Some points, each followed by its number:
[ 0.0  0.2 -0.6 -0.9  1.0  0.2  1.0  0.1  0.9 -0.3  0.0 -0.3 -1.1  0.0  1.0
  0.3 -0.2 -1.4 -0.1 -0.1 -0.3  1.4  0.7  0.9] 0
[-0.5  0.4  0.5  1.1  1.1 -0.2  0.5  0.2 -0.8  1.7  1.2  1.8  0.3 -2.2  0.8
 -0.7  0.9  1.3 -0.7  0.2  0.0 -0.4  0.7  0.7] 1
[-0.1 -0.3  0.5  0.0  2.1 -0.8  0.3 -0.7 -0.8 -0.3  0.9  0.9  0.6 -0.1  1.6
 -0.4 -0.4 -0.5 -1.3 -0.3 -0.3  0.5  2.3 -1.2] 2
[ 0.4  0.0  0.7  0.3 -1.5  0.2 -1.7  0.3 -1.5 -1.5 -0.4 -1.1  0.6  1.9 -1.1
 -0.4 -0.8  0.0  0.0 -2.0 -0.3 -0.6 -1.5  0.2] 3
[ 0.1 -1.0 -0.6  1.0  0.5  0.1  1.0 -0.1  0.9  1.9  0.5  1.7 -0.8 -1.7 -0.7
  0.2  2.5  0.8  0.1 -1.0  0.3  1.2  0.3  0.2] 4
[ 0.8 -0.6  1.5 -0.2  0.1 -1.0  0.0  0.0 -0.9  0.1  0.0 -0.8  0.6  1.2 -0.2
 -0.8  1.1 -0.1 -0.4 -0.7  0.3  0.1  0.7 -1.5] 5
[ 1.1 -0.4 -1.2  0.0  1.1  0.6  0.2  0.9  2.4  0.8  0.7 -1.9 -1.6 -0.2 -1.0
  0.3  1.3  0.4  0.4  0.8  1.9  0.5  0.4  0.7] 6
[-0.4 -2.0 -0.8 -0.7 -0.4 -0.6 -0.3 -1.6  1.5  2.1  0.5  0.8  0.0 -2.0  1.0
 -0.1 -1.0  1.7  0.1  1.1  0.0  1.2  2.8 -2.8] 7
[-0.8  0.0  0.1  0.4 -2.3 -0.5  1.0 -2.0 -0.7 -0.7  0.2  1.3  0.3 -0.4 -1.0
  1.4  0.0  0.6  0.3  0.6  0.4 -0.8 -1.2 -2.1] 8
[-0.1 -0.3  1.0 -1.1  1.6 -0.3 -0.8  0.7 -0.1  1.0  0.0 -0.4  0.7  0.2  1.7
 -0.9 -1.1 -0.2 -0.8  0.1 -0.5  0.0  1.9  0.1] 9
[-1.3 -2.7  1.6 -2.1 -0.8 -1.4  0.2 -1.6  1.4  1.6 -0.1 -2.4  1.0 -0.2  0.3
  1.2 -1.2 -2.4  0.5  0.0  0.1  2.4  0.1 -3.8] 10
Which two points above are nearest to each new point by angle? Their numbers follow each, smallest number first.
[ 1.6 -0.8 -0.2 -0.1  0.7  2.0  0.0  1.6  2.0 -1.8 -0.9 -2.8 -0.9  2.4 -1.8
  0.7  1.7 -1.9  0.3 -1.7  0.8  1.4 -1.7  0.9] 3 6
[ 1.8  0.2 -0.3  1.1  1.4  0.5 -1.9  1.0 -0.2 -0.3  0.7 -0.8 -0.9  1.4 -1.1
 -1.2  0.4  1.8 -0.4 -1.9 -0.4 -0.1  0.4  0.1] 3 5
[ 0.5  0.1 -0.8 -0.5 -2.0 -1.3  2.4 -1.7  0.0  0.9  1.1 -1.0 -1.1 -0.2  0.6
 -0.1  0.2  1.2  1.5  2.0 -0.7  0.2  2.7  0.1] 7 8
[ 0.1  1.6 -0.1  0.4 -0.9  0.3 -0.4 -0.5 -0.9 -0.9  0.3 -0.9  0.3  0.1 -0.7
 -0.4 -0.2  0.7  0.1  0.0 -0.3 -1.0 -1.1  0.6] 3 8
[ 1.6 -0.1 -0.1 -0.2  0.6 -0.8  1.1  0.1  0.6 -0.6 -0.1 -2.2 -0.8  1.7 -0.5
  0.3  1.7 -0.3  0.1  1.0  0.6 -0.9  0.8  0.1] 5 6
[ 0.3 -0.2 -0.7  0.6 -1.0 -0.5  0.8 -0.6 -0.2  0.6  0.1 -0.1 -0.1 -0.1 -0.3
 -0.5  1.2  0.8  0.4  1.0 -0.5 -0.3  1.7 -0.4] 4 7
[ 0.4  1.8  0.2  0.7  0.1  0.1 -0.3 -0.9 -1.8 -1.0  0.9 -2.0  0.6  0.7  0.0
 -1.1  0.1  2.2 -1.8  0.6 -1.0 -2.0  0.3 -0.3] 3 5
[-0.1 -0.2  1.1 -0.2  0.2  0.9 -0.1  1.1  0.2  0.4 -0.8 -2.0  1.1  0.0 -0.2
  0.6  0.4 -0.6 -0.2 -0.2 -0.1 -0.3 -2.3  0.2] 3 10
[ 0.8 -0.3  1.3 -0.6 -0.7 -0.6  0.5 -0.8 -0.7  0.1  0.7 -1.1  0.1  0.1  0.0
 -0.8  0.5  0.3 -0.1 -1.3 -0.4  0.0  0.6 -0.8] 5 10
[-0.4  2.4 -0.2  0.2 -1.1 -0.1  0.6 -1.0 -0.8 -0.3  0.6 -0.4  0.2 -0.9  0.1
  0.0 -0.5  1.0 -0.3  0.8 -0.2 -0.9 -0.9  0.2] 1 8
[ 1.0 -0.8  0.8 -0.1 -0.5 -1.4 -0.7 -1.8  0.1 -1.1  0.2 -1.9  0.6  0.4 -1.3
  0.7 -0.6 -1.4  0.1 -0.4  0.8 -0.2 -0.2 -2.9] 5 10
[ 0.2 -1.1 -1.2 -0.7  1.6  0.4  0.3  0.6  3.3 -1.0 -0.9 -2.1 -1.0  1.1 -0.5
  1.1  0.7 -2.3  0.6  0.5  0.8  1.8 -0.6 -0.6] 0 6
[-0.1 -1.4  0.4 -0.2  0.6  1.0 -0.5  0.8  1.2  0.5 -0.7 -0.3  0.5 -0.7  0.1
  0.7  0.1 -1.3  0.0 -1.0  0.0  1.2 -0.9 -0.6] 0 10
[-0.4  0.8 -0.5 -0.5  1.2 -0.2  0.3  0.9 -0.7  0.3  0.0  0.8  0.3 -0.1  1.4
 -0.4 -1.2 -0.6 -0.1  2.1 -0.1 -1.0  1.2  2.3] 1 9
[ 0.1  0.0  1.1 -0.8 -1.3  0.7  0.7  0.5 -0.4 -0.7 -0.9 -1.9  0.6  1.3 -0.7
  0.6  0.6 -0.3 -0.1  0.1 -0.4 -0.2 -1.3 -0.8] 3 5
[-0.7 -0.2 -0.6  0.4 -0.2  0.6 -0.4  0.0  0.5 -0.5  0.1  0.3 -0.1 -0.1 -0.1
  0.5 -0.8 -0.1  0.2  1.0  0.1 -0.3 -0.1 -0.1] 7 8
[ 0.0  0.1  0.1  0.2  1.6 -1.0 -0.6 -2.0 -0.7 -0.6  1.2  1.2  0.3 -0.2  1.5
 -1.1 -1.0 -0.2 -1.1  0.0 -0.5  0.4  1.9 -1.8] 2 9
[ 0.4 -1.5  0.6 -1.5 -1.0 -0.2 -0.1  1.2  0.4  0.7 -1.9 -1.7  0.7  1.8 -0.7
  0.0  0.0 -0.5  0.6  0.2 -0.1  0.1  0.2 -0.7] 5 10
[-0.1 -0.5  0.5 -1.8 -1.3  0.3  0.0  1.3  0.5  1.2 -1.6 -1.3  0.0  1.5 -0.3
  0.4  0.1 -0.9  0.8 -0.2 -0.3  1.2 -0.2 -0.2] 3 10
